data =
[[77, 84, 56, 119, 86, 44, 133, 98, 114, 76, 91, 83, 123, 125, 69],
[89, 92, 51, 98, 88, 67, 123, 92, 102, 106, 100, 76, 112, 92, 111],
[92, 87, 81, 98, 111, 47, 149, 90, 107, 100, 109, 73, 142, 84, 113],
[51, 73, 55, 116, 80, 34, 94, 100, 139, 103, 83, 93, 133, 73, 113],
[83, 94, 60, 102, 71, 66, 123, 89, 113, 104, 94, 78, 104, 122, 95]]
data[0, 0] => 77
data[3, 13] => 73
data[4] => [83, 94, 60, 102, 71, 66, 123, 89, 113, 104, 94, 78, 104, 122, 95]
data[:, 9] => [76, 106, 100, 103, 104]
data[1, 9] => 106
data[1, 8] => 102
data[:, 0] => [77, 89, 92, 51, 83]
data[4, 4] => 71
data[0, 2] => 56
data[2, 7] => 90
data[0, 7] => 98
data[0, 12] => 123
data[:, 14] => [69, 111, 113, 113, 95]
data[4, 13] => 122
data[2, 9] => 100
data[2] => [92, 87, 81, 98, 111, 47, 149, 90, 107, 100, 109, 73, 142, 84, 113]
data[3] => [51, 73, 55, 116, 80, 34, 94, 100, 139, 103, 83, 93, 133, 73, 113]
data[:, 1] => [84, 92, 87, 73, 94]
data[4, 14] => 95
data[3, 6] => 94
data[1, 7] => 92
data[3, 14] => 113
data[2, 14] => 113
data[0] => [77, 84, 56, 119, 86, 44, 133, 98, 114, 76, 91, 83, 123, 125, 69]
data[0, 11] => 83
data[0, 4] => 86
data[1, 10] => 100
data[:, 10] => [91, 100, 109, 83, 94]
data[3, 8] => 139
data[:, 3] => [119, 98, 98, 116, 102]
data[2, 5] => 47
data[3, 2] => 55
data[4, 8] => 113

grid =
[[106, 98, 68, 58, 122, 97, 105, 64],
[111, 98, 55, 92, 114, 98, 107, 103],
[99, 96, 82, 97, 118, 92, 104, 94],
[75, 88, 127, 149, 130, 72, 100, 116],
[100, 101, 108, 114, 91, 103, 98, 114],
[99, 102, 110, 82, 98, 103, 98, 82],
[101, 101, 105, 111, 92, 103, 99, 112],
[105, 96, 61, 108, 117, 93, 107, 112],
[94, 94, 95, 132, 113, 88, 103, 123],
[98, 97, 93, 119, 106, 94, 102, 117],
[116, 98, 34, 86, 118, 99, 111, 104],
[95, 90, 71, 143, 129, 79, 108, 133],
[113, 97, 45, 81, 119, 97, 109, 94],
[95, 94, 88, 93, 125, 88, 104, 85]]
grid[0, 0]: 106
grid[12, 6]: 109
grid[:, 3]: [58, 92, 97, 149, 114, 82, 111, 108, 132, 119, 86, 143, 81, 93]
grid[6, 1]: 101
grid[10, 6]: 111
grid[9, 2]: 93
grid[4, 0]: 100
grid[5, 4]: 98
grid[11, 7]: 133
grid[7, 2]: 61
grid[11]: [95, 90, 71, 143, 129, 79, 108, 133]
grid[3, 3]: 149
grid[13, 2]: 88
grid[0, 1]: 98
grid[12, 1]: 97
grid[8]: [94, 94, 95, 132, 113, 88, 103, 123]
grid[6, 5]: 103
grid[1]: [111, 98, 55, 92, 114, 98, 107, 103]
grid[0, 5]: 97
grid[1, 3]: 92
grid[7, 7]: 112
grid[8, 2]: 95
grid[:, 1]: [98, 98, 96, 88, 101, 102, 101, 96, 94, 97, 98, 90, 97, 94]
grid[5, 3]: 82
grid[8, 0]: 94
grid[8, 3]: 132
grid[11, 5]: 79
grid[4, 2]: 108
grid[:, 5]: [97, 98, 92, 72, 103, 103, 103, 93, 88, 94, 99, 79, 97, 88]
grid[0, 7]: 64
grid[0, 3]: 58
grid[11, 4]: 129
grid[13, 0]: 95
grid[6, 2]: 105
grid[8, 1]: 94

B =
[[103, 97, 120, 130, 106, 99, 104, 87, 102, 67, 100, 30, 145],
[97, 73, 110, 79, 77, 77, 71, 87, 121, 96, 91, 100, 72],
[89, 112, 62, 105, 117, 106, 133, 87, 106, 120, 71, 38, 90]]
Rows and columns are counted from 0.
(0, 0) = 103
(2, 2) = 62
(2, 12) = 90
(2, 5) = 106
(1, 3) = 79
(2, 11) = 38
(1, 11) = 100
(0, 3) = 130
(0, 1) = 97
(2, 8) = 106
(0, 12) = 145
(1, 8) = 121
(2, 0) = 89
(1, 2) = 110
(0, 10) = 100

a =
[[115, 116, 97, 104, 120, 97, 70, 137, 125, 101, 94],
[51, 91, 25, 144, 123, 93, 66, 115, 95, 84, 64],
[90, 123, 78, 92, 118, 143, 105, 23, 155, 113, 85],
[127, 59, 111, 104, 117, 118, 102, 77, 107, 95, 103],
[118, 50, 50, 143, 159, 106, 74, 137, 102, 74, 78],
[129, 49, 73, 144, 155, 115, 81, 125, 108, 61, 82],
[112, 118, 94, 104, 120, 96, 71, 136, 123, 104, 97],
[128, 84, 85, 141, 154, 107, 78, 154, 124, 80, 94]]
a[0, -11] => 115
a[-8] => [115, 116, 97, 104, 120, 97, 70, 137, 125, 101, 94]
a[-8, 4] => 120
a[-2, -6] => 96
a[:, -11] => [115, 51, 90, 127, 118, 129, 112, 128]
a[:, 10] => [94, 64, 85, 103, 78, 82, 97, 94]
a[1, 7] => 115
a[6, -7] => 120
a[2] => [90, 123, 78, 92, 118, 143, 105, 23, 155, 113, 85]
a[-5, 9] => 95
a[-3, -9] => 73
a[5, -2] => 61
a[-5, -7] => 117
a[-3, 4] => 155
a[-8, -2] => 101
a[-7, -11] => 51
a[4, -3] => 102
a[1, 8] => 95
a[-1] => [128, 84, 85, 141, 154, 107, 78, 154, 124, 80, 94]
a[1, 1] => 91
a[:, -6] => [97, 93, 143, 118, 106, 115, 96, 107]
a[:, -9] => [97, 25, 78, 111, 50, 73, 94, 85]
a[6, 7] => 136
a[1, 6] => 66
a[4, -8] => 143
a[7, 5] => 107
a[-5, 8] => 107
a[-6, -9] => 78
a[-4, -4] => 137
a[-5] => [127, 59, 111, 104, 117, 118, 102, 77, 107, 95, 103]
a[-3, 6] => 81
a[7, -3] => 124
a[-4, 10] => 78
a[1, -8] => 144
